Here is a table of points, one per row:
array([ 0.02,  2.36,  1.55, -0.47, -1.21,  2.00,  0.85, -0.16, -1.02,  0.32, -0.20,  0.21, -0.75, -0.65,  1.66, -0.35,
       -0.43, -0.41,  0.48, -0.15, -0.47,  0.65,  0.40, -1.08])
array([-0.81, -0.04, -0.80,  0.13,  1.28,  0.13,  0.21,  0.76,  0.04,  0.56, -0.46, -0.03,  1.62,  1.06, -0.18,  0.45,
       -0.87, -1.94, -0.58, -1.09, -0.80, -0.53, -1.78,  1.01])
array([ 1.90,  0.64, -1.74, -0.37, -0.53, -0.20,  0.38, -1.24, -0.81,  0.45, -1.84, -0.17,  1.31, -0.13,  0.22,  0.05,
        2.11, -1.22, -0.14, -0.57,  0.94,  1.19, -0.32,  0.52])
array([-0.45, -2.28, -0.78, -2.11,  1.06,  0.61,  0.13,  0.40,  1.36,  0.78,  1.29,  0.74, -0.72,  0.20,  0.39,  1.32,
        1.20, -1.62, -1.37, -0.09, -0.84,  1.07, -0.65, -1.29])
array([-0.04, -0.40,  1.63, -0.23,  0.24, -1.04,  0.99,  0.09, -2.26, -0.90,  0.44, -1.84, -2.33,  1.02,  0.82, -1.19,
        0.85, -0.63, -0.07, -0.11,  0.32,  0.62,  0.60,  1.28])
array([-1.35,  0.88, -1.00, -1.49, -0.50, -0.89,  1.01, -0.70,  1.08,  0.20,  0.27, -1.08,  0.27,  0.14, -1.16, -0.82,
       -1.22,  1.64,  0.43, -0.91,  0.54,  0.29,  1.61, -1.27])
array([ 0.53, -1.05, -2.09,  1.49,  1.21, -0.17,  0.21,  0.25,  0.50, -0.13,  0.00,  3.18,  0.04, -0.06,  0.96, -0.32,
       -1.05, -0.54,  0.81, -0.14,  0.29, -1.15,  0.19, -0.58])
array([-0.91, -0.70,  1.44,  0.03, -0.10,  0.48, -2.04, -0.81, -0.99,  3.02, -0.25,  1.08, -0.80, -0.50,  0.59,  1.50,
        0.51, -0.30,  0.48,  0.15,  0.94, -1.35,  0.76,  0.45])
array([ 1.78, -0.45, -0.23,  0.48,  2.58, -0.53, -0.31,  0.47,  0.02,  1.76, -0.47, -0.48, -0.15, -2.15, -0.93,  0.74,
        1.52,  0.38, -0.44, -0.21, -0.94, -0.22, -1.25, -0.44])
array([-0.33,  0.88,  0.45, -0.18,  0.81, -0.29,  0.33,  0.48,  0.18, -0.05, -1.06,  0.01, -1.21,  0.93, -1.24, -0.10,
       -1.57,  0.46,  1.78,  1.31,  1.20, -2.74, -1.81, -1.03])
array([-1.03, -1.52, -2.18, -0.88,  1.48,  0.69, -0.08, -0.45,  0.04, -0.75,  0.05,  1.41,  0.25,  0.79,  0.59, -0.03,
       -0.40, -0.73,  0.82,  0.29,  1.24, -1.12,  0.41,  0.78])
array([ 0.12,  1.14,  1.00,  0.05, -0.81, -0.66,  2.56, -0.43,  0.51,  0.50,  0.55, -0.16,  2.23,  0.55,  0.43,  0.08,
        0.00,  0.67, -1.03,  1.58,  0.30,  1.61, -0.87,  0.35])
array([-0.90, -1.71,  1.80, -0.01,  0.32,  0.85, -0.84, -0.24,  0.28,  0.62, -2.88, -0.72, -0.12,  0.14, -0.71, -0.47,
        0.77, -0.16, -0.97, -0.90, -0.38,  0.73,  0.22, -0.09])
array([ 0.42,  2.20,  0.72, -0.19,  0.30,  0.14,  1.26, -1.89,  0.26, -0.06,  0.25,  0.47, -2.13,  0.99,  1.08,  0.66,
       -0.98,  0.55, -1.07, -0.71,  0.66, -0.95, -0.40, -0.42])
array([ 0.90,  1.42,  0.47,  0.42, -0.20,  0.46,  0.15, -0.18, -1.08, -1.00,  1.88, -0.05, -1.52,  0.38, -0.85, -0.82,
        0.47,  1.09,  0.15,  0.37,  0.00, -0.25,  0.07, -1.33])
array([-0.29, -0.20, -1.17,  0.54, -2.19, -0.65, -2.11,  0.42,  0.72,  1.94,  0.25, -0.24, -0.58, -0.16, -0.92, -0.75,
        1.97, -0.99, -0.79, -1.50, -0.43, -0.31, -0.93, -0.45])
array([ 0.06, -0.09, -0.11, -0.69,  1.20,  1.34, -0.81,  0.94, -0.31,  1.79, -0.39, -0.41,  0.37,  1.61,  1.03, -0.99,
        0.39, -1.09,  1.53, -1.21, -1.14,  1.24, -0.34,  1.35])
array([-0.07, -1.10,  1.24, -0.74,  0.09,  1.36, -0.61, -1.44, -0.43, -0.53,  0.57, -1.03, -0.08, -2.48,  1.78, -2.58,
       -0.79,  0.77, -0.95,  1.15, -1.76, -1.23, -0.64, -0.12])
array([ 1.46,  1.08,  0.57,  0.21,  0.89, -0.85, -1.24,  0.68,  0.20, -0.17,  1.38, -1.53, -0.86, -0.31,  1.29, -0.06,
       -0.97, -1.09, -0.39,  1.63,  0.47,  0.57,  0.98, -1.06])
array([-0.12,  1.32, -0.42, -0.11, -0.32,  0.05,  1.14, -0.06,  0.08,  0.22,  1.10, -1.36, -1.05, -0.07, -0.96, -0.40,
       -1.60, -0.24, -0.03,  1.25,  0.33,  0.39,  1.20,  0.83])
array([ 0.23,  0.36,  1.20,  0.92, -0.20,  1.88,  1.09,  1.60, -0.29, -2.15,  0.80, -0.81, -0.72, -0.70, -0.55,  1.04,
        0.59, -1.11,  0.11,  0.08,  1.20, -1.45, -0.05, -1.94])
array([ 1.39, -0.57,  0.49, -1.82, -0.85,  0.26, -0.52, -2.02,  0.64, -0.92, -0.03, -0.20,  0.64, -1.40, -0.47,  0.72,
        0.58, -1.20,  1.27, -0.39,  0.85,  0.69, -1.66,  1.86])
array([-1.46, -0.21, -1.16, -0.76,  0.36,  0.39, -0.47,  0.56, -1.77, -0.54, -0.90,  0.23,  2.64,  1.25,  0.56,  1.13,
        1.02, -0.75, -0.51,  1.06, -0.46, -1.39,  0.10,  0.88])
array([ 1.32, -0.35, -0.26,  0.25, -0.15,  0.53,  2.30, -1.23,  0.34,  0.49, -0.65, -0.49,  1.47, -1.67, -1.27,  1.66,
       -0.23,  0.55, -0.11, -0.99, -1.36, -1.01,  1.33,  1.69])
array([-0.36, -2.62,  1.17,  1.19, -1.10, -0.62,  0.75, -0.58, -0.91, -0.19,  0.50,  1.79, -0.36,  1.29,  0.05, -1.29,
       -0.95,  1.09,  0.18,  0.05,  1.39, -0.03, -0.16, -0.38])
array([-0.47, -0.75,  0.81,  0.04, -1.36, -2.26,  0.79,  0.77,  0.94, -0.34, -0.94, -0.96,  0.49,  0.71,  1.76, -0.04,
       -1.80,  0.60, -0.59, -0.28,  0.23,  0.44,  1.01, -0.31])
array([-1.65, -0.06,  1.18,  2.26,  1.39, -1.38, -0.62,  0.22, -0.20, -1.63,  0.40,  0.00,  0.38, -0.58, -0.45, -0.38,
       -1.19,  0.06,  2.27, -0.53,  0.87,  1.06, -0.90,  0.80])
array([ 0.47,  0.49,  0.24, -0.21, -1.05, -1.45, -0.25,  1.87,  1.31,  0.25,  1.85, -0.21,  0.98, -0.28, -0.54, -0.46,
       -0.05, -0.17,  0.06,  0.51,  0.08, -0.33,  1.95, -0.78])
array([ 0.97,  0.10, -0.57, -0.51, -0.33,  1.09, -1.11, -0.33,  0.60,  0.46,  0.05, -0.08,  0.55, -0.05, -2.32,  0.60,
        1.28, -0.27, -1.34, -0.59, -0.52, -0.33,  0.49,  0.89])
array([ 0.27, -0.06, -1.17,  0.75, -0.32, -0.28,  1.13,  1.47,  0.07, -0.57,  0.43, -1.50,  0.10,  0.82,  1.31,  0.34,
       -0.25,  2.26, -0.29, -0.67, -0.65,  0.54,  1.69,  0.16])
array([-1.48,  0.71, -1.32,  0.87, -0.85,  0.50,  1.22, -0.10, -0.39, -0.12,  0.44, -0.93, -0.43, -1.21,  0.70,  1.45,
       -0.67,  0.65, -0.34,  0.49,  1.43,  1.68,  0.61, -0.81])
array([-1.08,  0.95, -0.07,  0.67,  1.84, -0.60, -0.34, -1.33,  0.27, -0.53,  0.98,  0.41,  0.40,  0.06, -0.14, -0.42,
        1.21, -0.01,  1.78, -0.81,  1.16, -0.79,  0.25, -2.50])
array([-1.16, -0.61, -0.78,  0.48, -0.80,  0.13, -0.31, -1.31, -1.58,  0.99,  0.34, -0.01, -0.35,  0.57,  0.40, -0.48,
       -1.21, -2.03,  0.27, -0.26, -2.48, -0.95, -0.28, -0.06])
array([ 0.78,  0.56, -0.61,  1.09, -1.18,  0.37, -0.30,  1.38,  2.67, -0.74,  1.19, -0.81, -0.71,  0.75,  1.44,  0.20,
        0.59,  1.08,  1.12,  0.30,  0.53, -0.60,  0.15,  0.10])
array([-0.84,  1.31,  0.24,  0.89,  0.66,  2.14, -0.06, -0.30, -1.08,  1.08,  0.34,  0.41, -0.71, -0.81,  1.14, -2.32,
       -0.21,  0.83, -0.39,  0.39,  0.43,  0.46,  0.25,  0.48])
array([ 2.08, -0.44, -0.32, -1.02, -0.60, -0.27, -1.63, -0.22, -1.43, -0.17, -2.32, -0.57,  0.71,  0.33, -1.47,  2.03,
       -1.18,  2.01, -0.08,  0.63,  0.24,  0.23, -0.70, -0.51])
array([-0.53, -0.69,  1.23,  1.15,  1.53, -0.60, -0.53,  0.05,  0.28, -0.22, -1.23,  2.07, -0.54,  1.24, -1.17, -1.04,
       -0.57, -1.37, -0.40,  0.64,  0.52,  1.14,  1.56,  0.36])
array([ 0.86,  0.49, -1.08,  0.84, -1.02, -0.02,  0.88,  0.64,  0.98, -0.39,  0.21, -0.73, -0.01,  0.74, -0.73,  0.60,
        0.14,  0.37, -1.66,  2.87,  0.78,  0.76, -1.43,  0.02])
array([-0.41, -0.01, -0.39,  0.52, -0.06,  0.85, -1.68, -1.02, -0.22, -0.79,  0.79,  1.66,  0.86,  0.65,  0.16,  1.51,
       -0.19,  0.63, -0.03,  0.16, -2.68,  1.59, -1.93,  0.91])
array([-1.70, -1.12,  0.75,  0.93,  0.31, -0.10, -0.67, -1.18,  0.52, -0.71, -1.43,  0.40,  0.10,  1.72,  0.19, -0.72,
        0.94, -0.05,  0.54, -0.80, -0.21, -1.01,  1.23, -0.05])
array([ 0.94, -0.15, -0.10, -1.59, -1.29, -1.04,  0.30,  1.99,  0.96,  0.22,  0.50,  0.70,  1.61, -1.15, -0.35,  0.26,
        1.47,  0.83,  2.19, -0.26, -1.26, -0.10,  0.82, -0.93])
array([ 1.09,  0.22,  0.39, -1.51, -0.22, -0.58, -0.94,  1.28, -0.31, -1.58,  0.80,  0.54,  1.05, -1.64, -1.35, -0.25,
       -0.28,  1.14, -1.90, -1.23,  0.48, -0.40, -1.52,  1.37])
array([-0.17,  0.06, -0.21, -1.29, -0.30, -1.78, -0.19,  0.93,  0.24, -0.46, -2.59,  1.08, -1.92, -1.93, -0.80, -0.10,
        1.02,  0.28, -0.82, -0.52, -1.06,  1.25, -0.27,  1.35])
Along one direction, these points spread out more than along any other. Take the direction at right angles to it along which they spread out most. Then take the direction at right angles to both along which they spread out most. Go by this last direction. For each point below, how far along it does it lie, from 0 to 99? 50 is the average, and the first point above lies past it. One standard deviation of the points above along it is 16.
array([ 0.12,  1.14,  1.00,  0.05, -0.81, -0.66,  2.56, -0.43,  0.51,  0.50,  0.55, -0.16,  2.23,  0.55,  0.43,  0.08,
        0.00,  0.67, -1.03,  1.58,  0.30,  1.61, -0.87,  0.35]) 53
array([ 1.09,  0.22,  0.39, -1.51, -0.22, -0.58, -0.94,  1.28, -0.31, -1.58,  0.80,  0.54,  1.05, -1.64, -1.35, -0.25,
       -0.28,  1.14, -1.90, -1.23,  0.48, -0.40, -1.52,  1.37]) 53
array([-1.16, -0.61, -0.78,  0.48, -0.80,  0.13, -0.31, -1.31, -1.58,  0.99,  0.34, -0.01, -0.35,  0.57,  0.40, -0.48,
       -1.21, -2.03,  0.27, -0.26, -2.48, -0.95, -0.28, -0.06]) 63
array([-1.70, -1.12,  0.75,  0.93,  0.31, -0.10, -0.67, -1.18,  0.52, -0.71, -1.43,  0.40,  0.10,  1.72,  0.19, -0.72,
        0.94, -0.05,  0.54, -0.80, -0.21, -1.01,  1.23, -0.05]) 39
array([ 0.90,  1.42,  0.47,  0.42, -0.20,  0.46,  0.15, -0.18, -1.08, -1.00,  1.88, -0.05, -1.52,  0.38, -0.85, -0.82,
        0.47,  1.09,  0.15,  0.37,  0.00, -0.25,  0.07, -1.33]) 61
array([-0.91, -0.70,  1.44,  0.03, -0.10,  0.48, -2.04, -0.81, -0.99,  3.02, -0.25,  1.08, -0.80, -0.50,  0.59,  1.50,
        0.51, -0.30,  0.48,  0.15,  0.94, -1.35,  0.76,  0.45]) 62
array([-0.07, -1.10,  1.24, -0.74,  0.09,  1.36, -0.61, -1.44, -0.43, -0.53,  0.57, -1.03, -0.08, -2.48,  1.78, -2.58,
       -0.79,  0.77, -0.95,  1.15, -1.76, -1.23, -0.64, -0.12]) 91
array([ 1.39, -0.57,  0.49, -1.82, -0.85,  0.26, -0.52, -2.02,  0.64, -0.92, -0.03, -0.20,  0.64, -1.40, -0.47,  0.72,
        0.58, -1.20,  1.27, -0.39,  0.85,  0.69, -1.66,  1.86]) 61
array([-0.90, -1.71,  1.80, -0.01,  0.32,  0.85, -0.84, -0.24,  0.28,  0.62, -2.88, -0.72, -0.12,  0.14, -0.71, -0.47,
        0.77, -0.16, -0.97, -0.90, -0.38,  0.73,  0.22, -0.09]) 66
array([-0.12,  1.32, -0.42, -0.11, -0.32,  0.05,  1.14, -0.06,  0.08,  0.22,  1.10, -1.36, -1.05, -0.07, -0.96, -0.40,
       -1.60, -0.24, -0.03,  1.25,  0.33,  0.39,  1.20,  0.83]) 58
array([ 0.97,  0.10, -0.57, -0.51, -0.33,  1.09, -1.11, -0.33,  0.60,  0.46,  0.05, -0.08,  0.55, -0.05, -2.32,  0.60,
        1.28, -0.27, -1.34, -0.59, -0.52, -0.33,  0.49,  0.89]) 52
array([-1.35,  0.88, -1.00, -1.49, -0.50, -0.89,  1.01, -0.70,  1.08,  0.20,  0.27, -1.08,  0.27,  0.14, -1.16, -0.82,
       -1.22,  1.64,  0.43, -0.91,  0.54,  0.29,  1.61, -1.27]) 36
array([ 0.53, -1.05, -2.09,  1.49,  1.21, -0.17,  0.21,  0.25,  0.50, -0.13,  0.00,  3.18,  0.04, -0.06,  0.96, -0.32,
       -1.05, -0.54,  0.81, -0.14,  0.29, -1.15,  0.19, -0.58]) 18
array([ 0.47,  0.49,  0.24, -0.21, -1.05, -1.45, -0.25,  1.87,  1.31,  0.25,  1.85, -0.21,  0.98, -0.28, -0.54, -0.46,
       -0.05, -0.17,  0.06,  0.51,  0.08, -0.33,  1.95, -0.78]) 28
